In the data rows, 50 means zero.
Here are some points, each followed by its number:
[40 45 65 34 58 43 40 53 50 45 46 56 62 47 40 62 34 60 56 37 46 48 42 62 46 34 55 61 54 40 55 55 47 55 52 60 53 52 55
 44 54 55 65 56 56 74 36 36 37 52 41 46 45 39 47 44 37 37 63 40 50 48] 0
[48 54 42 42 47 57 44 41 41 49 43 68 66 50 51 58 32 38 49 37 64 48 31 58 46 32 47 48 57 38 53 51 52 50 54 48 65 43 53
 49 53 53 60 50 51 54 62 45 54 44 40 53 45 34 54 62 47 40 47 31 55 43] 1
[49 36 31 53 69 16 31 48 57 45 46 43 60 49 34 61 51 58 51 45 48 44 64 57 43 48 61 59 49 52 57 66 53 44 57 64 26 45 54
 51 72 49 53 61 57 53 49 32 45 59 40 55 32 51 51 60 43 35 50 55 42 18] 2
[41 52 48 43 60 45 38 56 54 53 47 59 64 48 40 52 36 57 54 45 53 41 45 45 43 48 58 51 51 37 60 55 39 53 49 66 54 50 55
 55 64 61 56 53 41 70 43 36 45 51 43 52 48 45 47 54 46 26 46 30 54 44] 3
[41 38 64 37 58 42 55 48 44 35 57 50 65 53 28 60 29 55 53 30 64 45 48 46 46 42 51 74 63 48 54 67 34 57 54 71 70 63 66
 53 43 49 73 46 56 72 40 30 56 31 56 56 44 34 36 45 38 21 60 36 52 60] 4
[47 59 46 42 47 58 45 46 49 52 41 65 72 44 56 52 33 44 49 44 58 53 29 52 49 45 52 42 54 41 55 53 42 50 55 44 65 39 56
 53 64 55 56 47 44 50 54 42 46 55 37 50 54 38 54 57 44 40 50 38 56 46] 5
[59 42 67 47 48 56 68 45 41 40 63 45 45 54 47 58 48 35 54 40 59 72 59 50 55 44 46 63 54 73 44 59 47 55 52 41 59 52 67
 46 26 33 62 39 64 40 38 44 53 33 57 53 43 41 48 37 53 62 75 72 56 53] 6
[33 53 47 44 39 70 45 52 49 54 49 59 63 55 46 38 43 56 38 53 61 26 29 33 42 73 50 51 56 22 49 51 33 45 50 66 74 57 47
 67 64 57 54 45 42 65 65 52 67 48 58 56 69 45 36 65 48 26 24 21 48 73] 7
[45 54 43 62 39 65 64 52 51 53 65 41 31 57 68 42 72 43 25 72 61 41 54 24 48 89 54 48 40 41 27 38 51 43 43 53 61 44 50
 84 48 48 46 47 52 45 83 76 68 40 69 53 61 53 49 65 68 60 20 52 39 70] 8
[53 59 41 56 52 46 60 55 48 44 61 50 55 56 51 49 49 35 46 53 66 54 60 33 53 62 57 50 49 59 47 51 41 54 51 54 61 36 68
 71 51 43 53 44 45 47 59 54 58 35 57 55 43 43 50 56 57 43 46 53 51 48] 9
[46 64 58 56 45 63 68 65 53 57 65 48 29 55 67 45 59 46 40 68 56 53 57 18 50 79 60 45 36 48 37 32 43 55 38 53 63 43 57
 81 47 50 50 47 39 60 63 66 52 36 65 44 57 50 52 53 66 53 32 51 46 72] 10
New points follow, each followed by the numbers of its three nearest points above by angle, seen from the average point of the numbered points, smallest number first.
[56 52 46 55 39 52 52 42 44 58 47 50 28 52 52 49 59 53 49 55 47 48 50 60 49 39 43 45 47 47 42 36 72 49 42 41 42 53 35
 36 40 45 41 55 54 41 62 67 54 51 47 46 45 57 56 56 54 71 43 47 50 43] 6 8 10
[47 51 39 49 68 33 35 55 55 47 48 54 64 48 44 60 42 49 51 47 54 48 53 46 44 46 70 50 49 47 55 53 48 51 52 59 41 37 62
 62 68 54 55 56 47 60 49 35 41 51 38 50 35 43 56 60 48 35 49 45 49 24] 0 2 3
[54 58 47 50 50 53 51 52 48 59 49 55 37 50 55 54 50 48 52 51 48 58 55 51 49 41 51 42 41 48 48 41 59 53 48 45 50 43 46
 50 44 53 48 53 47 51 54 56 44 49 46 44 46 50 58 49 54 55 47 50 50 49] 6 8 10
[37 40 79 37 49 57 56 48 59 41 58 42 57 43 70 68 53 49 36 51 48 60 43 53 46 69 58 65 48 44 34 56 46 43 53 49 60 39 63
 68 51 51 75 50 72 60 43 40 31 50 51 43 62 31 46 43 51 56 66 65 43 64] 0 6 10
[58 57 48 56 48 55 45 59 58 62 40 48 42 46 55 36 59 59 63 60 30 54 55 51 58 51 47 34 46 61 62 45 51 52 50 40 34 57 40
 34 52 55 28 49 36 40 37 53 43 69 49 44 59 71 55 34 51 60 53 58 51 54] 2 6 10
[47 41 60 38 54 44 51 43 51 31 50 50 75 46 52 62 44 42 47 39 55 55 42 63 48 48 51 62 61 58 49 66 41 44 60 47 53 42 66
 54 53 45 68 46 66 46 41 29 42 50 46 52 50 35 44 47 43 46 70 64 52 42] 0 4 6
[52 56 52 58 59 44 50 69 56 59 55 43 35 54 50 44 61 53 53 65 45 49 71 31 54 63 62 46 38 61 52 43 44 57 39 59 37 49 53
 61 54 54 40 53 38 56 43 52 45 50 58 46 46 63 53 44 57 50 45 60 49 42] 8 9 10
[54 64 56 52 54 54 46 69 63 65 44 51 50 44 58 37 57 57 64 63 32 56 60 37 59 60 55 34 40 64 65 49 33 56 47 49 39 50 48
 49 58 61 38 47 28 48 27 42 34 66 51 44 63 67 54 32 52 46 57 62 56 51] 2 3 10
[56 38 52 50 47 44 40 37 53 52 38 43 43 43 48 49 61 62 57 49 27 51 50 82 50 39 39 47 51 55 50 53 67 43 53 38 27 60 29
 21 49 49 42 57 63 33 36 50 40 73 41 47 54 63 52 41 42 73 64 63 47 39] 0 2 6
[49 27 57 46 47 33 45 33 39 47 43 46 31 52 25 54 46 75 57 36 40 38 51 75 47 28 33 68 60 41 51 57 67 54 53 60 38 83 25
 16 36 53 50 58 62 63 40 53 56 49 50 51 40 58 41 43 37 51 52 33 42 58] 0 2 4
[56 55 45 59 42 53 55 47 47 59 51 47 23 52 59 45 61 51 50 56 42 55 58 54 53 45 44 43 44 54 43 34 69 52 49 40 41 53 37
 40 39 48 37 54 49 44 58 70 53 50 52 45 47 61 56 49 56 67 42 53 44 59] 6 8 10
[43 42 60 40 48 51 49 40 43 44 51 55 53 52 44 63 38 47 49 36 57 54 40 66 47 34 47 61 56 39 42 53 59 48 52 51 60 51 52
 41 44 49 67 51 65 59 50 49 48 43 45 50 45 33 48 52 44 51 59 44 53 52] 0 1 6
[57 61 49 46 55 49 55 56 44 46 54 62 71 54 47 54 31 25 59 39 68 63 49 41 56 37 55 48 54 63 62 59 33 59 49 46 66 36 72
 54 49 46 59 41 41 47 46 36 52 38 46 53 42 35 53 51 48 39 64 54 67 33] 5 6 9
[52 58 47 55 36 70 54 48 52 59 49 48 37 48 67 40 63 49 45 62 42 47 44 48 51 56 43 36 45 46 43 36 58 47 47 40 50 52 38
 49 45 54 38 50 46 44 60 65 53 56 55 46 63 59 55 52 59 64 38 51 48 63] 7 8 10
[49 59 41 52 31 81 47 44 53 64 42 56 52 45 70 35 59 45 40 61 44 47 30 53 50 64 40 29 47 35 44 40 54 38 52 33 59 43 36
 52 60 53 39 47 46 35 69 66 56 66 46 49 73 53 55 60 55 62 37 48 51 61] 5 8 10
[46 60 62 51 45 54 73 54 47 48 64 52 38 53 64 57 49 42 40 57 63 55 52 29 50 63 54 52 42 43 35 37 50 57 40 53 71 39 60
 75 35 50 61 45 47 63 64 61 50 27 58 44 48 39 54 54 65 55 41 44 51 65] 8 9 10
